In the rows, zero is written as 128.
The rows of X fall into a few groups, which share some directions, and each row is roughly a mix of its group's hidden directions.
X:
[[116 120 101 174 113  81 181 124 116 140 143]
 [116 126  70  65 141 156 132 123 145 131 139]
 [116 159 169 115 111 171 115  83 144 154 155]
 [165 135  74 132  97 109 127 165 133 102  94]
 [147 134 139 128 178 140  72 176 138 137 124]
 [143 139  83 108  79 106 125 140 163 108 166]
 [118 114 147 102 175 181 139 132 118  90  99]
 [173 150 161 112 145 117  93 172 124 112 163]
 [133 125 171 162 159  99 119 115  97 177 110]
 [134  87 120 199 150 127 123 125  92 136 115]
 [153 122 156 187 111 108 105 162  96 131 104]
 [149 147 104  96  99 102 115 143 161  92 174]
 [144 132 133 119 167 148  63 172 142 144 126]
 [ 95 116 101 103 178 170 150 111 124 152 154]
 [101 139  95 130 149 176 131 177 140  97 102]
 [132 145 145  67 128 176  91 128 148 110 116]
 [129 163 137  75 112 126 146 134 154  84 167]
 [133  94 189 124 162 159 140  93 112 132 116]
 [117 140 187 128 151 164 102 105 125 160 161]
 [157 106  85 152 134 101 142 164 102  89 102]
 [157 159 159 100 145 100 108 168 126 132 176]
 [137  93 132 176 152 170  94 137  95 137 106]
 [117 166 132  61  98 124 142 125 169 120 131]
 [118 130 178 138 149 176  95 117 113 161 157]
 [149 140  94 132  88  66 122 138 144 142 160]
 [159 115 103 160 129 134 121 170  92  74 126]
 [134  91 127  74 146 135 167 108 131  87 150]
 [173 151  87 119  77 149 119 137 125 147  97]
 [ 93 146 168 105 111 156 116  94 155 166 154]
 [152 134 122  69 116 103 121 133 145  71 108]
 [176 144 132 149 127 157  81 173 102 116 128]
 [126 103 105 166  71 142 133 129  78 145 119]
 [123 120  64 109  70 124 145 133 110 110 131]
 [126 138 125  84 123 200  94 129 131 118 112]
 [165 143 167  96 153 139  75 155 132 110 140]
 [104 155 158 138 138 117 158 128 137 145 199]
 [110 132 114 129 107  60 180 114 145 140 130]
 [102 107  69 107  92 135 166 108 104 136 130]
 [147 136 194 190 127 121 126 128 123 144 131]
 [124 123  81 114  62 112 155 119 114  99 127]
 [136 113 166 179  89 130  88 132  99 131 103]
 [ 84 130 139 186 100 125 150 107 108 152 100]
 [161 115  80 145 111 117 135 167 102  83 109]
 [147 143 166 141 129 179  79 142 109 156 145]
 [171 140  87 144  96  99  90 154 138 138 156]
 [101 104 107 151 155 164 129 142  96 181 150]
 [108 119 127 117 137 212 105 110 121 114 121]
 [146 118 134  77 125 107 138 104 141  99 188]
 [113 129 105 103 136 190 151 108 114  78 127]
 [146 155 146 115 133 204  91 130 117 131 132]
 [181 128 152 144 149  80 100 166 116 120 139]
 [ 78 124 136  99 122 125 166  75 156 147 133]
 [140 123 160 191  92  99 117 149  99 132 115]
 [174 142 169 124 152 117  91 166 125 107 160]
 [141  94  85 150 134  92 144 168 107 101  98]
 [129 141  81 153 132 140 116 192 143 125  93]
 [162 124 103 152 130 151 109 173  97  77 120]
 [167 156 161 147 146 103  98 134 155 156  87]
 [125 117 139 141 150 198  85 133 108 154 121]
 [131 125 157 188 152 142 114 146 110 173 156]
 [170 131 128 144 116  70 102 124 120 171 153]
 [124  97 144 161 164  90 133 118  98 150 177]
 [117  97 180 147 130 140 151  74 105 148 119]
 [110 119  77  93  83 119 164 102 121 107 124]
 [139  87 126 202 150 121 125 123 101 122 114]
 [167 145  70 111  90 132 122 156 131 122  96]
 [ 79 134 126 127 147 191 145 140 129  97 101]
 [118  88 154 186 147 119 145 114  87 118 149]
 [121 138 184 130 154 160  94 117 119 160 168]
 [117 128 165 176 152 104 127 114  94 176 111]
 [ 79 109 135 130 134 154 126  89 142 175  90]
 [127 120 125 127  49 114 138  90 121 111 107]
 [124 102 129 201 154 139 127 128  93 154 143]
 [108 108  69 113  82 148 153 112  98 120 135]
 [ 98 120 107 101 181 155 168 103 131 150 150]
 [104 112 164 136 161 183 137 103 102 136  93]
 [ 73 116 131 101 129 120 170  80 145 131 151]
 [164 146 145  94 140 162  77 166 116 117 141]
 [ 82 104  98 141 110 139 162  86 135 139  88]
 [144 150  99  88 110  97 117 142 154  96 177]
 [178 151 115 132 115 110  88 147 124 176 159]
 [148 126 120 138  49 108 117 126 116 102 102]
 [155 141 160 139  68  96 113 118 140  95 102]
 [124  88  81 147 124  86 154 159 114 103 108]
 [109 114  75  93  85 131 158  98 114 109 120]
 [183 138 115 152 125 117  90 181 107 114 131]
 [145 152  99  85 121 101 114 152 154  93 171]
 [ 77 145 135 186 100 110 145 108 102 140 124]
 [124 119 185 155 175 121 127 115  97 157 105]
 [140 133 105  99 108  73 159 117 143  77 123]
 [102 114 152 166 145 144 143 107  95 167  82]
 [139 134 199 184 134 117 131 116 125 142 123]
 [183 141 116 163 104 144  95 166 107 108 116]
 [ 85 102  97 156 115 134 160  90 127 154  92]
 [114 136 105  87  82 110 168  86 152 115 132]
 [144 135  89 140  84  69 125 125 130 153 157]
 [120  98 148  79 161 156 161 108 129  90 144]
 [142 155 118 183 113 103  90 160 123 159 105]
 [113 141 149  91 136 120 165  69 165 111 132]
 [136 140  99  76 110 147 121 141 164  82 159]
 [131 152 101 166 134 122  99 175 120 151  79]
 [123 125 151 184 155 147 119 140 105 173 164]
 [148 170 105  83 107 148 103 154 162 123 102]
 [188 160 132 164 125 132  83 144 121 118 152]
 [112 111  70  94  93 126 159 105 109 105 113]
 [111 116 157 179 150 119 138 112  89 170  99]
 [100 116 147 165 144 161 113 122 122 194 115]
 [173 170 157 128 139 150  74 148 133 146 129]
 [140 144 177 139 146 171  83 128 115 159 154]
 [143 135 201 180 144 128 122 119 129 143 128]
 [119 129  63  76 152 143 137 147 139 133 148]
 [141 147 135 144  69  72 153 132 138 103 133]
 [105  88  83 140 103 101 169 138 112  93 129]
 [100 112  98 116 122  80 180 106 150 105 113]
 [ 79 140 127 100 116 187 147  97 147 125 141]
 [106 112 124 176 128  75 174 102 134 140 136]
 [ 99 149 143  78 135 132 136  91 165 172 131]
 [175 140 169 126 154 103  93 161 128 106 155]
 [140 136 143  67 161 143 125 151 157  85 114]
 [156 145 150 147  85  86  96 156 139  95 114]
 [106 103 149 144 151 102 141  95 111 161 185]
 [147 144  94 114  85  77 119 132 150 129 172]
 [112 155 118  76  98  99 161 108 169 112 127]
 [160 118  94 148 102 133 125 174  99  84 106]
 [137 170  82 111 121 116  95 174 145 103 146]
 [176 134  89 135  95  92  98 145 139 141 159]
 [145 162 108  92  89 159 114 152 150 112  86]
 [139 146 174 124 102  79 129 104 158  94 103]
 [134 133 148  65 157 144 132 144 161  86 117]
 [133 142 118 171  81  84 114 121 130 168 156]
 [143 167 169 111 140 184  91 115 132 141 140]
 [113 146 104 165 125 148 112 159 119 151  63]
 [149 145 129  78 128 182  83 151 122 118 124]
 [149 152  95 107 113  76 112 149 140 108 174]
 [128 112 118 180 135 131 104 181  79 125 132]
 [120 125 127 115 136 212  93 124 117 126 118]
 [116 125  89 112 106 167 141 145 153  71 154]
 [146 126 127 161 150 137  84 193 111 147 134]
 [ 95 103  84 102 134 162 167  91 105 138 131]
 [148 148 191 178 126 100 138 131 143 146 141]]
One row of each group comes first, with its name. Which group is each row after those in?
[116 158 154  97 128 192 125  85 134 135 140]  <35>
[154 147  74 101 103 109 109 164 158 109 146]  <36>
[133 148 132  76 170 136  92 136 175 109 131]  <15>
[177 141 158 139 146  81 104 166 122 131 154]  <122>

[133 130 110 103 108  68 165 118 144  81 126]  <122>
[115 159 176 107 124 165 113  88 146 159 152]  <35>
[115 105  78  94 174 156 108 148 105 130 110]  <15>
[166 153 151  91 141 152  82 163 124 114 151]  <122>
[ 71 102 123  99 139 110 176  97 142 138 118]  <35>
[160 108 116 177 136 111 113 171  94  94 133]  <35>
[100 126 126 102 188 146 169  95 140 146 145]  <15>
[120 117 145 134 163  96 132 100 115 163 190]  <35>
[106 120 159 106 166 186 141 130 131 100  95]  <36>
[166 117 127 128  89  73 122 100 130 150 166]  <36>
[117 138 138  95 112 120 174  65 155 110 126]  <15>
[150 151 115  89 125 101 110 150 155  90 177]  <36>
[142 110  68 116 103 106 132 115 117 122  71]  <122>
[106 108  86 119 120  82 178 119 144 101 108]  <35>
